In the data rows, the value 50 means zero.
Here are some points:
(30, 48, 57, 60, 66, 51, 38, 36, 59, 52, 37, 59)
(48, 43, 59, 64, 71, 59, 39, 29, 54, 70, 32, 54)
(55, 63, 44, 49, 18, 58, 64, 45, 54, 16, 64, 45)
(44, 56, 48, 57, 23, 50, 64, 50, 52, 18, 64, 47)
(56, 62, 48, 46, 27, 57, 53, 46, 48, 38, 63, 55)
(62, 50, 51, 50, 49, 40, 58, 59, 33, 51, 51, 24)
(38, 47, 61, 62, 71, 52, 30, 36, 43, 67, 41, 67)
(65, 59, 45, 27, 42, 50, 47, 45, 50, 37, 56, 44)
(46, 41, 35, 43, 56, 60, 64, 84, 48, 71, 47, 52)
(34, 46, 55, 78, 54, 32, 36, 24, 68, 51, 60, 54)
(67, 47, 42, 31, 64, 66, 37, 62, 46, 52, 45, 87)
(57, 49, 61, 69, 51, 47, 52, 50, 33, 62, 43, 43)
(58, 58, 52, 38, 42, 46, 43, 36, 50, 42, 59, 45)
(25, 41, 77, 69, 81, 58, 42, 41, 47, 72, 29, 64)
(92, 55, 58, 39, 35, 50, 31, 14, 45, 46, 58, 59)
(85, 57, 51, 43, 33, 67, 40, 10, 54, 49, 58, 60)
(64, 55, 37, 53, 38, 59, 50, 30, 55, 50, 60, 52)
(34, 42, 65, 60, 52, 26, 32, 46, 55, 38, 55, 54)
(67, 71, 44, 38, 40, 62, 56, 41, 46, 41, 51, 23)
(33, 47, 48, 64, 62, 55, 47, 64, 56, 59, 45, 73)
(42, 49, 45, 60, 66, 59, 38, 58, 55, 58, 44, 84)
(50, 42, 38, 39, 48, 44, 62, 85, 53, 53, 58, 57)
40 more points follow, each with its number after it:
(45, 44, 48, 46, 71, 69, 52, 72, 53, 65, 30, 71) 0
(15, 43, 68, 84, 57, 39, 49, 44, 58, 62, 46, 50) 1
(74, 69, 42, 38, 30, 73, 51, 21, 59, 36, 61, 52) 2
(90, 57, 54, 39, 33, 64, 32, 7, 52, 44, 57, 68) 3
(56, 48, 40, 53, 38, 62, 66, 45, 56, 47, 57, 49) 4
(17, 44, 74, 14, 34, 0, 55, 73, 57, 27, 62, 44) 5
(54, 48, 50, 54, 71, 54, 33, 52, 54, 68, 40, 79) 6
(66, 62, 46, 49, 41, 80, 51, 33, 50, 47, 44, 50) 7
(34, 51, 40, 46, 45, 43, 74, 88, 43, 46, 57, 26) 8
(37, 37, 66, 67, 61, 49, 51, 45, 45, 66, 42, 63) 9
(66, 62, 58, 26, 30, 57, 52, 36, 48, 24, 59, 46) 10
(65, 57, 39, 50, 32, 67, 63, 26, 61, 38, 64, 54) 11
(58, 50, 42, 47, 51, 48, 63, 64, 42, 55, 48, 24) 12
(5, 42, 69, 82, 49, 32, 59, 56, 55, 56, 51, 41) 13
(55, 42, 41, 56, 55, 58, 40, 58, 50, 59, 53, 91) 14
(21, 45, 35, 35, 55, 51, 81, 99, 56, 55, 47, 36) 15
(38, 54, 50, 57, 43, 48, 73, 77, 41, 48, 47, 17) 16
(69, 68, 45, 41, 37, 61, 45, 27, 59, 35, 58, 41) 17
(72, 57, 44, 39, 42, 63, 40, 42, 49, 47, 51, 67) 18
(40, 45, 65, 36, 60, 18, 26, 33, 65, 56, 41, 64) 19
(51, 55, 43, 42, 43, 73, 73, 48, 50, 45, 52, 26) 20
(49, 47, 36, 42, 60, 59, 54, 76, 51, 60, 46, 65) 21
(61, 66, 57, 38, 26, 44, 44, 36, 45, 30, 68, 43) 22
(39, 46, 44, 35, 58, 52, 60, 88, 47, 61, 43, 43) 23
(73, 51, 56, 68, 39, 45, 54, 52, 26, 55, 50, 43) 24
(35, 50, 52, 62, 53, 46, 67, 68, 41, 56, 45, 19) 25
(81, 39, 49, 35, 52, 47, 24, 39, 53, 43, 53, 92) 26
(57, 58, 42, 46, 47, 68, 70, 56, 48, 55, 49, 35) 27
(24, 44, 56, 63, 47, 36, 62, 55, 43, 55, 61, 32) 28
(69, 53, 39, 47, 37, 57, 49, 27, 61, 37, 59, 53) 29
(21, 48, 57, 72, 68, 60, 54, 51, 55, 55, 34, 44) 30
(89, 67, 40, 37, 16, 49, 30, 0, 62, 23, 83, 61) 31
(27, 46, 48, 49, 56, 71, 51, 79, 48, 52, 38, 65) 32
(55, 46, 79, 58, 70, 37, 5, 15, 45, 67, 39, 76) 33
(69, 53, 55, 42, 62, 30, 49, 68, 20, 56, 42, 10) 34
(51, 40, 25, 34, 51, 16, 18, 52, 82, 7, 49, 23) 35
(74, 40, 43, 31, 60, 22, 0, 41, 68, 31, 33, 53) 36
(67, 60, 44, 41, 34, 60, 68, 56, 42, 41, 59, 37) 37
(39, 63, 43, 35, 23, 52, 80, 55, 63, 27, 70, 25) 38
(61, 52, 42, 45, 62, 54, 28, 36, 48, 56, 48, 64) 39
Which two of these numbered points are nearest to each point below, ignoring the 3 directions in which the first points spread most? Their numbers follow each, nearest first.
(39, 42, 37, 41, 70, 63, 70, 93, 48, 75, 52, 61) > 1 37
(42, 57, 42, 30, 29, 44, 72, 49, 63, 33, 66, 33) > 38 15
(18, 46, 48, 27, 72, 52, 85, 77, 55, 72, 29, 33) > 15 20
(41, 38, 26, 43, 51, 37, 43, 62, 70, 39, 43, 31) > 39 29
(45, 51, 45, 33, 53, 51, 58, 76, 48, 54, 47, 40) > 23 8
(58, 39, 40, 56, 58, 62, 45, 58, 52, 63, 55, 95) > 14 31
(40, 51, 49, 49, 74, 60, 42, 48, 46, 59, 37, 55) > 17 8
(93, 64, 69, 45, 44, 18, 24, 41, 23, 28, 51, 52) > 33 24
(62, 42, 38, 35, 65, 56, 58, 77, 44, 79, 48, 54) > 8 28
(83, 55, 42, 51, 46, 72, 34, 7, 59, 49, 48, 65) > 29 4
(60, 47, 40, 53, 28, 61, 75, 37, 57, 42, 62, 37) > 4 11
(62, 49, 41, 52, 39, 60, 60, 31, 54, 48, 58, 44) > 4 11
(49, 44, 69, 63, 54, 40, 7, 18, 52, 45, 45, 87) > 26 14
(60, 49, 45, 37, 44, 31, 32, 60, 48, 38, 63, 77) > 26 33
(0, 37, 48, 54, 55, 56, 99, 99, 60, 54, 47, 22) > 20 27
(99, 53, 40, 66, 38, 46, 9, 4, 39, 45, 48, 77) > 14 6
(73, 41, 39, 28, 50, 28, 5, 42, 66, 2, 38, 44) > 36 35
(49, 53, 41, 60, 45, 65, 60, 38, 57, 56, 53, 47) > 4 11
(65, 40, 48, 33, 45, 44, 47, 82, 41, 56, 53, 80) > 33 26
(49, 48, 38, 38, 64, 59, 55, 80, 49, 64, 44, 64) > 21 17
